In the data rows, zero lies at 4.5, halfway between 4 and 5.
Some points, one per row:
6,4,4,5,6,3,3,3
4,4,6,6,3,5,2,3
3,7,5,3,4,5,4,4
5,5,2,1,2,5,4,2
4,3,1,4,4,5,1,6
6,3,5,4,5,3,3,3
5,5,3,7,3,6,5,6
4,4,5,7,4,5,8,6
5,5,3,1,3,4,4,2
5,3,6,6,8,4,5,2
1,4,3,6,4,7,6,4
3,6,5,5,7,6,4,7
5,5,5,6,7,3,6,5
5,2,2,4,5,5,0,7
2,7,4,3,5,6,5,5
4,4,4,2,5,7,2,6
6,5,3,7,3,7,6,5
6,4,6,4,2,5,5,6
2,3,3,6,5,7,6,4
6,4,7,3,5,6,3,5
6,6,0,8,6,5,6,6
5,3,6,7,3,5,7,7
2,7,3,3,0,5,5,6
2,4,3,6,4,7,5,5
7,7,0,9,6,5,5,6
4,8,5,5,5,1,7,3
4,6,2,6,4,5,5,6
7,4,5,4,5,2,4,3
Then 10 other points, each followed by its number:
4,4,5,4,2,5,2,3 0
5,2,6,0,3,5,2,3 1
4,4,3,6,5,3,6,8 2
4,3,5,7,8,5,6,7 3
3,3,5,7,7,6,5,5 4
6,2,5,4,5,2,7,6 5
4,5,4,3,4,7,3,6 6
7,4,6,4,4,3,4,2 7
6,4,7,4,5,7,3,4 8
6,3,6,5,9,4,5,3 9
Which of these numbered points is nearest to each point below, looking only along the 2 directions in which the first points spread most? Its number follows each.
3,3,5,1,4,4,1,3 > 1
4,4,5,7,3,5,7,7 > 2
2,8,4,4,0,4,4,6 > 6
5,2,6,5,9,3,3,3 > 9
3,5,7,6,4,4,3,3 > 8
Here are 10 other points, each followed by its number:
7,5,5,5,5,2,3,3 0
7,2,3,6,4,2,6,4 1
3,3,6,7,4,6,7,8 2
6,3,5,5,8,3,5,2 3
6,6,0,9,6,4,5,6 4
2,8,4,3,1,4,4,6 5
6,6,4,3,7,1,3,4 6
6,5,5,4,6,2,3,3 7
7,2,2,7,2,4,6,4 8
4,3,5,1,4,4,2,3 9
The same question for these:
2,7,4,3,0,3,4,5 > 5
6,6,5,1,3,5,4,1 > 9
4,5,3,1,4,4,4,2 > 9
6,5,6,6,3,4,2,3 > 6
4,5,4,1,3,4,5,2 > 9
